Each row is where one point has got to under a steady rotation. How many steps took it there?
The counts run from 0 to 221.
178 136 121 149 173 156 91 115 184 96 => 126
167 145 134 101 139 77 100 149 67 133 => 204
157 171 160 199 108 119 109 113 155 158 => 71
111 103 119 77 123 103 171 149 73 168 => 173
158 178 93 177 124 142 97 120 173 97 => 121
75 125 187 127 135 166 168 115 109 94 => 188
128 152 224 160 141 133 139 116 112 143 => 70
93 161 120 134 147 182 184 140 108 84 => 158
142 157 133 112 114 77 71 126 84 85 => 11
147 189 116 181 95 115 86 118 143 105 => 190
74 165 98 131 91 146 175 141 90 106 => 153
93 140 96 139 136 191 177 122 154 92 => 83
175 159 187 144 189 133 122 135 107 134 => 95
116 71 93 61 159 137 157 132 126 119 => 93
138 187 126 128 116 99 102 140 66 91 => 85
172 183 158 180 115 103 117 132 119 177 => 140
111 144 167 106 95 84 88 118 76 86 => 80
88 163 189 151 123 163 170 124 101 104 => 114
172 161 116 179 95 105 105 124 155 175 => 215
154 180 174 162 135 124 149 144 89 173 => 65
110 94 112 90 169 181 162 121 152 88 => 88
155 101 46 91 129 105 109 131 153 125 => 92
186 136 123 170 146 140 119 121 187 170 => 27
176 133 66 114 126 90 74 129 140 117 => 17
104 109 107 126 151 188 153 108 180 82 => 157
126 88 135 127 87 100 80 93 184 131 => 37
197 167 115 173 160 127 105 133 156 158 => 96
135 162 149 137 165 156 193 152 85 160 => 208
134 117 48 110 119 129 178 150 132 177 => 172
135 70 67 71 144 123 125 126 155 113 => 18
174 100 112 130 180 148 105 115 192 124 => 57
146 151 155 196 107 136 102 103 187 139 => 220
181 120 165 164 159 131 100 112 182 162 => 101
149 178 137 135 147 122 165 162 66 161 => 134
113 118 202 126 159 150 182 130 106 157 => 213
81 74 155 84 112 128 168 119 114 147 => 143
133 152 194 134 162 136 102 114 106 70 => 194
87 159 164 157 109 163 195 132 106 143 => 183
158 173 132 119 136 91 134 157 56 155 => 60
106 120 101 103 106 117 189 148 89 179 => 29
83 100 203 101 110 115 150 113 94 119 => 0
149 157 199 182 122 129 107 108 150 142 => 145
93 95 143 137 118 172 179 108 175 146 => 182
164 130 174 112 174 116 80 118 114 79 => 125
144 103 46 98 123 117 145 142 137 165 => 23
101 103 58 105 74 114 116 114 163 103 => 117
140 167 85 162 74 102 78 119 150 111 => 116
119 85 135 147 121 159 144 95 204 155 => 107
153 194 143 182 130 134 92 117 135 84 => 46
182 87 128 111 170 112 81 116 177 127 => 131
137 114 126 131 71 75 65 100 153 130 => 111
166 172 105 130 118 84 68 135 102 99 => 160
102 60 141 85 141 148 175 118 142 159 => 212
140 108 192 96 143 82 117 130 83 151 => 174
73 155 118 107 82 114 156 139 72 108 => 79
127 143 71 126 164 176 192 147 127 129 => 202
178 126 147 98 155 75 73 132 93 118 => 130
100 182 120 120 112 120 146 148 58 93 => 10
109 119 226 130 135 128 148 109 99 136 => 144
189 169 79 141 135 94 79 143 129 123 => 91
72 99 155 94 133 159 158 111 116 78 => 44
113 146 75 168 79 151 149 119 182 150 => 221
88 78 133 117 112 161 150 96 196 120 => 38
162 129 47 133 125 131 142 145 156 171 => 97
150 181 169 147 181 150 144 142 86 102 => 164
126 158 109 124 156 153 197 160 85 155 => 59
131 170 155 151 73 74 98 128 88 145 => 110
151 138 61 140 160 175 152 130 174 118 => 127
142 180 179 167 150 142 97 114 122 76 => 120
113 105 122 157 118 174 173 115 194 167 => 33
127 126 80 132 68 96 81 111 161 111 => 42
143 121 184 113 102 67 92 124 90 159 => 105
159 108 135 161 143 151 133 109 203 172 => 176
70 114 120 97 77 119 168 125 91 132 => 148
138 124 68 147 115 143 171 135 161 186 => 28
123 142 37 130 106 142 136 133 156 106 => 122
145 155 148 191 107 143 100 97 187 125 => 2
72 98 159 85 89 110 156 119 89 121 => 74
147 119 94 168 130 159 156 121 192 180 => 102
124 126 185 95 165 121 110 123 84 69 => 50
109 122 218 128 119 106 106 105 105 104 => 75
123 118 165 98 110 78 137 136 65 164 => 30
176 121 148 128 175 125 76 116 163 89 => 200
91 129 197 110 148 149 137 113 95 72 => 119
156 128 201 120 187 126 133 132 91 128 => 169
161 133 102 109 113 81 60 118 129 85 => 86
118 127 168 129 165 167 198 139 109 165 => 64
103 120 41 95 100 130 139 131 132 100 => 48
101 182 114 134 126 159 175 146 78 97 => 84
152 105 109 107 132 103 58 105 159 84 => 12
135 133 157 131 73 64 81 114 108 144 => 36
87 157 88 139 119 176 186 134 120 98 => 9
82 77 88 84 91 130 129 105 163 96 => 43
148 91 102 119 178 170 158 123 184 138 => 132
128 144 102 180 102 162 129 104 198 122 => 77
184 128 105 132 106 74 81 133 134 173 => 210
124 109 69 130 72 109 136 125 163 180 => 216
119 155 150 123 184 173 176 137 90 95 => 89
175 162 123 157 101 81 96 130 125 183 => 66
109 167 156 139 80 95 145 138 69 156 => 35
142 156 112 187 88 133 114 116 185 157 => 146
82 107 159 77 135 134 142 121 88 69 => 193
87 149 126 148 104 156 206 140 112 167 => 34
128 109 173 91 191 146 161 137 91 119 => 94
80 150 73 144 80 158 176 130 140 126 => 78
161 114 212 120 158 100 107 122 104 148 => 100
175 139 45 123 126 104 102 140 149 142 => 166
128 81 56 69 140 119 148 138 132 136 => 167
101 163 142 110 94 93 115 136 59 91 => 154
111 165 193 144 148 156 131 119 100 75 => 45
121 152 67 108 144 151 184 156 92 129 => 128
141 68 93 94 113 106 118 120 171 169 => 211
121 191 186 175 130 146 128 122 108 99 => 189
172 151 164 143 174 131 82 115 144 82 => 51
166 171 140 172 153 147 82 116 163 84 => 195
87 122 135 153 114 177 200 126 151 156 => 108
89 96 203 98 114 117 153 117 90 132 => 218
115 125 95 150 117 164 197 139 157 181 => 177
105 125 124 116 171 188 182 130 129 89 => 14
91 121 195 104 99 94 118 116 81 106 => 149
127 64 128 106 157 159 167 121 164 156 => 63
190 181 150 164 174 126 111 142 113 133 => 21
178 143 75 164 141 139 131 133 172 174 => 171
169 198 113 143 137 103 93 143 89 110 => 16
137 132 147 118 106 82 62 111 118 81 => 155
155 170 193 179 138 122 133 128 112 160 => 214
103 194 170 168 104 139 152 129 83 115 => 40
87 106 114 65 130 124 151 135 82 84 => 49
118 73 92 79 158 152 134 119 158 94 => 162
140 118 152 150 129 133 75 94 184 84 => 7
83 102 79 107 66 119 164 125 135 150 => 73
160 70 108 105 170 140 120 115 188 140 => 206
79 138 151 95 87 100 131 126 70 101 => 5
147 158 52 155 126 158 123 126 175 107 => 196
127 99 123 116 178 181 193 133 150 149 => 207
164 70 111 103 143 106 97 113 180 158 => 62
108 114 147 95 183 171 176 132 111 92 => 163
161 135 91 154 85 91 105 127 161 183 => 141
70 96 153 119 123 173 175 105 152 104 => 113
179 128 203 149 172 120 104 122 135 146 => 26
70 84 119 76 115 140 148 115 122 84 => 118
151 88 164 134 115 102 79 95 177 150 => 106
151 102 68 97 124 105 76 118 160 92 => 161
173 88 105 111 124 76 83 121 159 164 => 136
111 128 96 154 127 182 144 108 194 93 => 8
146 107 170 130 95 70 72 107 137 148 => 180
159 121 88 138 177 170 134 118 195 114 => 201
110 130 89 130 107 145 198 143 122 184 => 103
127 146 165 123 91 73 119 132 65 165 => 179
194 158 74 155 136 115 104 139 155 159 => 22
96 72 117 108 90 126 115 94 191 117 => 112
114 79 109 61 144 119 173 143 99 154 => 24
71 73 130 96 106 154 149 99 159 106 => 187
134 155 196 153 157 142 172 135 95 162 => 139
135 168 103 105 149 128 173 165 56 139 => 203
114 84 144 64 171 129 167 139 89 125 => 168
131 97 120 126 129 128 78 95 189 80 => 156
120 189 163 167 85 104 128 133 82 142 => 184
138 142 185 174 118 132 89 95 172 108 => 76
149 132 168 92 161 94 86 128 87 85 => 199
136 188 129 170 76 97 84 124 111 114 => 41
174 107 188 141 150 106 91 108 159 152 => 175
132 52 109 92 141 133 141 120 175 159 => 137
152 89 159 152 131 132 101 99 204 154 => 32
127 142 220 160 126 123 101 105 130 119 => 1
95 174 155 155 95 130 173 139 80 148 => 109
98 60 115 88 103 122 158 119 152 162 => 68
80 76 113 84 83 118 168 128 121 159 => 217
110 83 129 72 180 156 170 136 121 113 => 19
123 127 190 116 111 93 73 106 111 83 => 6
133 200 129 139 129 130 134 150 63 92 => 159
105 128 116 70 135 108 144 152 56 95 => 198
110 134 148 109 96 99 165 146 61 171 => 104
80 101 75 79 93 128 142 122 125 89 => 192
166 148 82 164 157 164 111 128 188 106 => 52
178 110 159 107 169 98 66 122 128 111 => 56
132 138 83 164 75 120 123 121 174 169 => 72
71 139 83 115 75 135 172 133 108 122 => 4
138 115 91 130 172 179 179 134 164 142 => 58
119 136 53 132 75 119 100 117 162 107 => 191
131 131 133 173 116 154 104 95 207 110 => 151
147 137 150 82 147 85 106 146 56 109 => 55
107 145 70 167 83 157 144 117 180 131 => 3
107 123 152 73 149 110 128 137 67 75 => 124
141 112 160 125 120 104 61 95 158 76 => 81
127 135 116 130 170 175 200 147 116 150 => 133
191 189 111 159 151 115 95 142 116 128 => 165
187 102 122 102 150 84 67 123 144 136 => 205
128 126 201 144 113 111 77 95 147 100 => 150
167 197 138 157 163 129 121 144 83 109 => 90
72 130 167 137 123 179 191 117 126 113 => 39
113 84 98 114 72 105 91 99 184 122 => 186
128 147 40 123 140 164 168 146 143 120 => 53
147 169 57 155 102 129 101 125 165 103 => 47
130 189 136 138 168 157 164 150 75 97 => 15
133 202 157 179 101 122 106 127 105 108 => 115
97 143 83 159 103 180 165 117 179 114 => 152
108 86 164 105 156 160 192 126 132 155 => 138
119 95 160 74 143 104 155 142 71 151 => 99
100 149 127 125 101 125 191 146 81 174 => 178
96 127 66 141 71 132 160 123 153 151 => 147
186 123 132 110 128 69 77 135 114 153 => 61
125 75 141 131 110 131 105 92 201 149 => 181
135 102 196 90 172 109 142 132 81 143 => 25
172 184 146 154 136 95 126 150 80 167 => 209
179 156 131 135 121 71 97 148 93 161 => 135
117 97 73 82 121 118 174 151 108 167 => 98
135 154 120 92 138 97 139 161 50 122 => 129
149 93 85 123 83 87 105 119 168 176 => 67
111 75 82 96 80 108 145 121 154 170 => 142
137 88 88 94 141 129 95 110 175 87 => 87
153 105 197 124 128 77 85 109 128 150 => 31
115 141 86 83 132 124 170 161 64 117 => 54
121 85 100 103 157 160 126 107 185 84 => 13
125 107 115 140 134 165 106 100 202 83 => 82
95 121 68 75 116 131 158 144 93 95 => 123
89 90 196 105 137 142 179 118 113 149 => 69
195 155 158 166 174 130 106 128 146 146 => 170
106 136 43 104 119 144 166 147 111 107 => 197
138 140 183 121 198 153 155 139 90 117 => 20
140 154 124 152 64 76 71 117 130 134 => 185
133 132 224 154 123 123 106 106 130 127 => 219
